(in the rows, 128 means zero)
One hidden turn or mirror swaps the rows below in pairs. Which row is each named row swapped with?
The rows were stretched afterwards, more along some directions than others.
vuku: [121 146 160 148 126 142 119 133 126 127  88 114 118 114 130  88 149 145
  93 145 143 107 128 140  98 159 125 101 150  90 136 128 132 152]
Fis: [ 95 146 166 117 157 140 156 122 114 169  98 108 108  99 110 142 135 122
 105 144 106 104 125 135 115 149 119 148 145 124 137 112 118 132]
Saz: [145 168 166 162  89 154 135 136 160 137 123 137 128 120  96 124 115 107
  85 131 157 116 122 157 113 147 138 141 148 101 113 129 118 170]
Pabip: [103 128 150 154 119 161 143 135 132 129 106  92  91 124 108 135 145 130
  90 122 111 101 140 164  94 159 116 126 156 124 111 103 113 154]
pasil: [ 99 161 144 151 126 141 109 126 123 158  90 114  98 128 130 129 160 154
  91 127 109 102 143 142 109 150 118 153 181 139 132 115 143 151]
zod: [116 133 159 131 135 161 158 149 130 154 100 111 107 107 127 139 129 141
 143 135  88 110 134 135  89 175 119 148 146 130 122 126 120 142]
Noru: [101 161 149 149  99 177 134 145 145 124  84 128  92 140  93 109 144 131
  88 130 131 107 124 147  95 154 113 131 148 132 119 144 122 140]
numek: [124 155 159 138 127 139 148 124 108 110 109 102 146 119  96 102 139 114
 103 129 144  95 137 150 107 145 119 115 140 113 116 128 117 142]
Fimid: [116 162 135 154 111 159 153 145 146 143  85 135 100 114 112 125 137 151
 102 143 108 136 119 143  76 177 104 154 136 132 131 128 124 150]
Zatir: [108 141 141 148 129 159 151 144 136 177 117 126 105 107 131 131 144 146
 108 111 110  96 135 136 120 133 122 148 168 130 140 113 115 146]
Ribuk: [126 124 167 147 116 149 149 146 125 109 113 117 111 128 134 106 129 115
 118 148 182 109 149 147 105 137 118 131 146  94 128 103 116 173]
gumoz: [111 157 118 162  99 166 132 139 131 131  98 137 102 143 105 117 151 132
 105 138 146 129 126 136  81 141 102 138 160 122 131 139 116 149]
Pim: [115 154 160 156 112 158 127  98 140 161 104 123 118 103 111 112 155 144
  88 147 120 125 113 150 100 147 134 125 136 119 141 114 149 146]
kuga: [117 142 168 179  93 156 131 148 153 123 103 112 107 112 115 112 138 140
 100 142 141  99 132 140  98 141 108 137 155 111 125 117  90 169]
bido: [128 145 149 163 131 157 100 126 137 163 104 144 120 130 134 116 149 133
 127 125 170 133 122 145 110 123 118 111 158  99 131 114 143 168]
gif: [111 153 113 140 115 150 126 142 147 148 105 130 113 117 131 137 138 121
  86 110 158 131 120 150  87 131 117 139 162 109 132 122 132 157]
vefu: [109 137 140 141 120 155 151 132 113 128 114 105 105 113 110 109 131 130
 100 121 127 125 139 175  98 146 141 123 162 121 113 104 123 142]
nepe: [110 149 138 133 134 147 131 116 107 144  93  90 112 121 128 137 140 134
  95 132 109 112 143 172  90 162 144 130 145 112 127 108 133 135]
Vizi: [104 167 156 123 133 144 139 133 126 139 104 100 126 121 121 122 134 132
  71 135 105 110 138 137  94 155 108 129 140 106 141 133 125 139]
pezu: [128 144 146 138 106 134 136 118 148 114 121 103 114 102 116 113 122 121
  92 124 123 108 129 148 123 123 138 119 123 119 129 125 110 142]
dip: [143 145 130 155 124 153 134 127 132 127 103 136 144 122 137 125 143 119
 131 140 162 128 129 129 107 132 108 124 143 117 133 120 129 130]
Kasuz: [135 131 152 149 127 150 157 140 136 138 125 116 104 125 135 145 153 134
 142 117 138 102 153 121  86 137 117 138 147 121 120 124 112 157]
vezos: [122 123 139 130 121 141 114 128 114 129 116 114 107 115 112 129 149 118
 102 126 159  85 138 141 116 134 118 141 154 121 155 120 115 140]
sut: [112 160 168 150 105 131 126 125 146 133  79 125 111 100 111  98 135 124
 105 141 138 113 110 132 124 133 145 140 148 122 109 131 127 171]
Nabi: [142 169 151 143 107 136 139 133 150 155 126 136 116 116 102 106 141 122
  91 128 154 119 134 142 129 130 128 148 152 124 127 151 142 157]
loba: [136 164 112 129 131 118 140 129 128 147 107 126 104 133 118 131 153 133
 114 132 137 119 141 139  96 136 120 137 154 130 128 153 134 133]
Siz: [102 159 123 134 128 163 150 137 115 130 108  94 109 129 132 142 138 138
  87 137 127 106 150 155  79 143 102 126 147 114 148 104 118 120]
rof: [136 141 157 156 113 157 152 122 126 126 122 125 119 143 108  98 137 122
 124 125 127  99 141 128 123 127 127 116 155 116 110 114 127 146]
Tef: [145 150 149 166 109 142 126 125 146 139 113 133 118 105 129 122 152 151
 101 148 153 136 134 141  87 152 123 139 137 132 143 109 139 150]
sov: [115 135 130 128 116 139 141 124 119 115 112 116 112 117 114 125 137 110
  99 129 156  92 141 133 117 117 112 132 149 128 137 117  97 143]
pav: [122 166 137 163  95 152 136 136 133 135  96 141 120 113 122 123 123 110
  93 129 148  94 131 137 114 140 109 122 153 119 126 147 112 151]
zez: [131 160 137 143 106 146 137 137 117 133 122 126 115 134 114 108 140 130
 108 156 143 138 137 141  94 138 118 136 143 118 146 132 147 135]
reban: [118 127 150 160 122 158 151 121 148 145 110 126 118  98 123 124 130 137
 125 112 113 112 115 142 112 130 129 119 140 103 122 100 112 157]
tubiz: [110 176 156 143 112 160 141 135 150 134 101 128 127 134 107 123 128 116
  96 150 119  92 132 135 120 150 106 141 143 125 125 132 109 152]
fumov: [145 146 156 152 110 155 150 128 154 138 113 121 107 115  94 106 127 133
  93 109 137 119 119 170 104 162 149 121 143 102 112 114 118 173]
kufut: [114 126 166 152 120 150 138 140 139 128  92 104 102 116 121 140 128 150
 111 128 121  91 135 142  94 151 126 148 145 117 124 109  99 169]
Mefi: [144 157 131 153 111 155 133 134 132 124  97 152 145 111 122 101 146 116
 108 124 152 110 126 132 107 142 122 103 146 121 110 134 144 130]
rine: [137 159 127 153 101 146 129 129 143 107  91 133 122 118 134  94 139 137
  94 148 160 145 122 158  95 134 138 115 137  95 118 114 145 149]
Zukod: [111 145 168 135 127 118 127 132 108 124 112 105 112 110 133 112 146 128
 114 126 142 120 147 144 108 149 134 119 151 118 125 132 135 144]
Bezif: [133 136 155 156 130 174 159 124 129 125 112 113 129 124 115  99 141 134
 120 135 140 103 127 143 108 147 108  91 140  87 132 113 117 145]
gub: [116 156 122 154 109 137 125 127 119 134 101 100  91 146 118 138 150 137
  86 130 120 104 152 166  98 153 122 142 158 118 115 119 123 137]
Muku: [151 117 156 146 118 151 152 136 152 141 124 126  99 114 116 122 146 125
 129 112 151 106 137 134  95 146 137 131 142 118 121 124 120 165]
kud: [114 135 164 131 111 142 163 117 133 133 100 126  96 106 123 123 134 127
  87 137 114 104 131 143 111 145 134 127 140 124 107 104 126 139]
vik: [123 167 163 159 115 152 137 136 139 155 110 131 116 121 112 138 141 134
  81 132 136 137 131 157  82 163 115 144 141 118 123 116 142 148]
Nube: [117 153 127 145 123 156 126 137 111 152 113 120 132 111 120 120 146 118
  97 114 149  91 137 143 104 142 108 124 165 112 141 134 120 147]
nuna: [ 98 163 142 140 127 135 112 123 113 144  90  95 113 130 121 112 149 152
  87 137 123 119 139 158  97 147 119 128 165 121 132 126 142 145]
Gem: [120 151 159 154  96 145 130 145 139 122 103 119 111 107 110 111 137 138
  69 152 140 133 126 166  80 159 133 131 138  91 131 120 131 169]
naf: [120 133 169 122 143 152 153 132 113 146 112  97  98 139  96 130 156 136
 119 134  98  99 146 136 110 163 104 140 136 127 123 133 121 126]
Beb: [140 138 132 159 108 175 169 131 161 145 105 127  95 123 106 124 135 133
 120 109 134 107 124 154 109 142 129 141 149 126 115 106 110 156]
dori: [110 136 144 128 137 148 126 137 130 147 112 104 136  94 137 132 132 133
  99 122 152 128 123 156  84 129 132 145 148  90 146  86 111 143]
Mubi: [143 142 150 155 123 140 145 126 136 114 109 136 122 138 111 124 131 100
  98 136 153 111 129 135 116 135 108 106 134 103 109 137 118 131]
zevu: [120 149 133 152 120 143 134 104 138 119 104 125 130  99 135 112 138 125
  97 136 147 120 120 141 116 118 138 127 129 106 139  84 116 140]
gego: [129 161 172 157 101 150 132 138 133 125  96 119 119 141  85 103 145 134
 108 145 149 105 134 156  96 162 113 147 137 129 128 130 120 149]
lavum: [126 152 132 163  99 165 111 126 142 107  95 118 139 121 125  92 136 126
  98 110 167  95 125 146 104 116 129  96 152  98 122 118 123 152]
Laz: [115 152 157 150 116 152 112 145 135 155 106 128 133  81 118 136 120 138
  92 125 157 119 113 154  94 140 122 138 144 113 153 124 118 167]
dadek: [ 95 155 134 124 136 175 161 129 138 160 111 120 104 106 112 126 133 130
 100 106 116 116 127 159 108 136 136 140 152 141 134 109 129 127]
pov: [158 136 157 143 119 139 145 142 128 110 113 104 119 140 126 107 144 123
 110 146 171 115 153 153  98 158 133 114 155  97 120 129 130 155]
nomis: [121 125 179 158 101 143 135 151 137 129 104 119 106 107 107 130 132 123
 110 154 125 113 135 149  93 160 121 139 141 116 105 138 112 156]
bisof: [134 157 138 122 136 141 159 137 141 175 114 142 110 118 120 126 142 132
 128 109 143 107 140 137 108 135 129 155 163 143 134 122 125 148]
Telu: [114 140 155 160  96 157 108 142 126 124 101 113 120 125 100 114 147 135
  78 145 145 111 123 163 100 146 123 144 135 104 143 119 120 139]
Deki: [148 155 134 146 121 150 167 123 133 130 125  99 112 155 113 124 152 134
 109 139 137 111 150 155  92 160 129 124 140 101 129 119 135 131]
ruk: [108 142 141 127 133 140 157 125 114 143 105 108 106 114 126 123 129 133
 115 144 127 110 129 142 128 129 110 129 145 114 143 102 101 141]
zubi: [127 140 148 142 132 150 117 126 116 140 105 111 108 142 140 119 140 136
  93 125 156  99 137 143 105 147 116 107 149  97 142 100 123 148]
Ledo: [119 168 148 156 107 175 141 156 136 150  81 121 106 128 102 117 142 150
  84 141 130 132 122 170  75 183 103 141 151 116 129 131 140 147]
dur: [132 135 137 137 139 126 112 111 123 139 119 139 118 123 116 131 170 102
  98 135 161 104 149 119 110 125 135 142 154 121 142 127 130 139]
Zofit: [132 150 142 131 138 138 146 129 126 129 111 106 127 105 141 105 145 128
 115 137 144 145 131 147  87 146 146 118 136 113 132 126 148 155]
Zupi: [146 145 167 154 119 141 109 138 125 137 128 126 144 110 109 125 140 114
  87 128 183 120 137 164  89 140 127 119 142  89 129 134 143 145]
Fose: [121 146 164 137 128 149 154 132 142 168 133 121 133 100 125 147 125 116
 113 116 142 128 126 148 100 131 140 145 151  98 122 110 116 168]
fotu: [110 156 168 147 107 161 158 132 134 144  94 120 110 136 125 130 128 138
 116 147 130 129 126 155 105 151 104 131 132 104 129  97 111 150]
fam: [155 123 167 145 124 146 140 128 139 121 116 120 128 127 125 113 145 135
 112 121 172 104 137 130  92 151 129 118 142  95 127 106 119 158]
gapa: [142 133 161 155 103 150 135 127 155 143  97 141 128 103 122  83 135 123
 108 149 163 112 128 154 121 134 149 129 151 108 127 109 135 173]
pobi: [118 149 154 107 134 141 140 137 139 139 110 110 136 110 130 110 108 118
 120 118 133 103 125 159 127 142 144 118 142 103 121 125 125 144]
mesu: [116 155 154 159 106 139 108 122 129 120  73 118 135 121 115  72 141 139
  91 161 150 115 117 147 121 135 129 124 153  99 127 120 134 166]
zabim: [125 155 133 173 109 151 110 119 136 132  98 131 128 116 147  99 139 135
  93 144 163 109 129 133 112 130 121 132 146 120 149  98 134 157]

Swapped with Beb: Ledo
Swapped with vik: Muku
Swapped with zez: rof
Swapped with dur: Zukod
Swapped with bido: Ribuk
Swapped with Tef: fam
Swapped with sov: nuna
Swapped with Noru: dadek
Swapped with pov: dip

